128 stands for zero in the data rows.
Here are some points:
[188 115  84 119 110  80 118 106 120 128  84 135 119 111 148  89]
[113 134 140 131 136 133 118 124 139 129 139 154 124 141 120 142]
[153 116  79 114 145 103 126 112 112 112  81  94 132  65 121  93]
[187 135 110 132  98 104 158 130 136 124 116 154  99 151 135 132]
[ 77 139 137  97 133 133 132 139 136 130 128 112 127 117 101 148]
[ 93 186 144  64 145 147 187 185 174 127 172 195  73 187  83 183]
[192 168 129 108 127 114 182 132 154 167 161 201  81 202 110 150]
[163 103  91 133  98  80  86 107 101  95  52  87 150  70 167  65]
[ 95 194 124  39 189 137 206 183 194 123 157 205  72 175  77 174]
[132 151 105  97 141 124 160 153 152 115 138 141  86 129  91 142]
[147  89 166 179 109 134 109 100 114 151 136 139 169 160 187 131]
[204 168  70  99 160  93 182 126 152 127 114 167  68 136  87 103]
[125 140 141 137 143 134 158 144 144 133 156 143 121 151 133 140]
[ 90 108 132 148 124 139  83 129 107 119 119  77 150  91 140 107]
[255  91  89 170 103  76 134  74 107 156  91 161 133 138 171  84]
[116 123 152 135 119 117 122 107 125 151 123 139 157 150 140 139]
[136 139 112 115 136 118 122 126 136 121 122 159 107 129 117 121]
[ 47 172 162  75 171 167 163 170 170 120 167 162 110 172  92 180]
[ 55 153 172 113 124 177 150 152 148 144 188 126 117 162  78 197]
[ 43 159 125  69 160 156 147 184 135  67 114  78 115  77  91 133]
[121 115 113 119 129 116 125 110 117 118  94  94 152  93 112 111]
[135 125  87 110 127 112 118 140 109 105  86  72 129  64 131  80]
[151 110 131 141 113 113 116 114 123 137 115 149 148 135 156 125]
[190 161  90 105 152 102 159 136 144 113 112 171  81 143 119  92]
[139 120 136 129 132 127 126  92 131 159 142 165 128 132 107 162]
[102 109 119 128 127 128  99 149 110  76  80  73 153  77 157  90]
[ 90 142 133 119 100 153 126 169 127  97 139  86 112 106 118 140]
[  0 142 175 111 121 189 100 170 115 108 167  40 144  96  77 181]
[161 106 147 148 104 112 135 102 125 137 105 150 165 156 170 132]
[ 99 172 109  74 151 147 180 186 153 111 156 119  70 107  73 153]
Here are 10 more points, each followed by its number:
[137 125 131 134  83 103 115 142 129  99  95 110 134 131 177  95] 0
[111 105 134 138 123 138  91 127 112 110 115  98 146  99 147 113] 1
[110  98 170 179 103 149  93 104 103 172 163  99 168 138 149 139] 2
[255  64  63 176  75  41  93  54  89 137  31 138 149  94 207  38] 3
[158 133 120 122 123 136 157 134 132 139 139 143 105 131 111 149] 4
[ 82 137 163 148 162 168 128 134 135 157 187 128 134 157 112 153] 5
[157 113 101  99  95  78 119 116 123  96  55 113 140  95 158  95] 6
[ 90 114 132 165 130 132 103 133 119  92 107  69 170  95 163  90] 7
[ 46 124 196 167 142 173 125 128 129 151 190  98 169 158 119 162] 8
[116 135 182 177 139 177 136 120 137 192 222 163 121 199 112 188] 9
Which three of these numbered points are nearest to each point below, ignoring the 3 directions in which the first points spread most? Their numbers follow each, nearest first.
[229  94 109 163  86  96 139  96 108 158 109 153 126 151 163 125] > 4 2 3
[187 163  50  75 120  64 141 160 138  47  40 119  74  78 130  48] > 0 6 3
[194  85 153 185 110 109 110  66 120 179 139 204 152 194 178 144] > 1 3 4
[134 174 139 117 156 131 207 169 170 123 167 187  87 200 116 164] > 7 1 8
[137 134  93 100 107 104 116 146 120  95  83 106 109  95 136  93] > 3 1 0
[128  72 140 167  77 128  93 100  90 135 105  70 184  89 160 136] > 4 3 2
[109 130 195 200 122 191 118 123 128 199 244 167 132 209 132 192] > 9 2 5
[127 120 140 165 147 147 105 124 115 132 150 112 139 125 147 111] > 5 8 9
[102 119 176 173 130 170 121 116 131 173 203 148 137 174 126 181] > 9 2 5
[ 37 140 142 111 167 156 129 144 134 115 146  79 148  96  89 139] > 8 5 2
[172 175  91  78 137  95 183 142 162 120 115 175  78 153  97 127] > 3 6 1
[101 111 132 148 103 149 114 141 103 109 126  58 143  83 128 137] > 4 2 1
[134 103 164 163 105 153 119 105 121 180 174 163 143 166 133 185] > 4 2 1
[139 122 185 158 105 162 179 126 144 189 212 177 132 216 127 215] > 4 2 9
[200  90 124 213 143 111  94  63 107 203 171 167 138 146 161 109] > 9 5 2
[ 85 125 177 165 133 179 138 131 141 179 224 164 129 187 104 211] > 9 2 4
[100 166 171 112 123 159 194 152 168 159 202 178  93 219  80 215] > 4 2 3
[177 123  88  92 103  75 130 107 126 110  60 143 128 112 145  95] > 6 3 1
Here are 10 other points, each followed by its number:
[ 48 159 165 106 133 174 168 183 144 110 168  94 122 140  94 174] 0
[210  92 124 178  94  94 104  83 107 167 114 143 150 152 187  92] 1
[212  99  91 144 115  75  99  92 102 123  69 124 146 107 178  53] 2
[156  52 195 243  45 119  58  62  87 180 140 107 212 162 236 122] 3
[189 127 133 148 109 117 173 129 141 160 159 188 107 187 143 163] 4
[101 167 138 106 154 139 169 149 159 132 167 163  98 167  90 166] 5
[162 121  94 114 120  99 138 124 121 118 103 107 112  96 125 101] 6
[ 44 146 121  84 158 140 105 153 125  73  95  73 133  71 102 106] 7
[ 56 110 169 166 121 172  89 133 104 124 155  51 163  96 123 136] 8
[ 84 112 206 181 110 188  99 110 120 205 226 155 146 197 114 194] 9
Which three of these numbered points are nearest to each point below, ignoring the 3 directions in which the first points spread most? Their numbers follow each, nearest first.
[147 171 103  94 153 119 152 150 142 105 123 155  88 146 109 107] > 2 5 1
[150 126 151 165 136 147 145 112 143 174 188 178 118 188 122 171] > 8 9 5
[144 151  66  55 172  96 137 145 149  70  56 140  94  72 110  86] > 7 2 5
[201 142  83  96 156  60 151 101 142 114  57 173 128 136 149  68] > 7 2 5
[110 128 170 177 149 169 126 124 126 167 198 137 141 171 132 159] > 8 9 1
[108 118 125 135 116 139 130 150 127 109 124  88 130  96 128 135] > 4 6 0
[131 125 112 132  93 112 118 144 111 106 102  70 132 103 149  93] > 3 0 1
[ 83 138 176 142 108 176 145 149 136 149 192 129 127 176 118 192] > 4 0 6
[155 116 123 132  82 103 118 126 114 127 103 104 131 127 150 110] > 3 6 1
[144 132 101 131 157 117  99 116 131  89  86 136 121 102 132  81] > 7 2 5
[ 75 127 177 142 114 167 135 137 128 144 169 107 149 154 127 171] > 0 6 1
[ 90 146 137 124 140 137 138 139 137 117 142 115 123 135 113 144] > 5 1 6
[ 73 169 135  87 149 152 137 173 151 108 142 133 106 133  97 141] > 2 7 1
[216 101 137 178 105 102 124  73 123 194 147 180 145 188 169 122] > 1 8 6
[104  99 135 142  95 132  98 120 105 119 101  80 156  98 142 125] > 6 5 1
[ 49 116 143 126 152 153  97 125 110 121 126  66 165  77 109 130] > 5 7 8
[ 65 107 123 107 120 145 104 141 106  88  94  45 154  49 110 121] > 6 5 2
[ 95 111 127 172 162 146  80 112 106 145 158  87 144  74 116 108] > 9 8 5
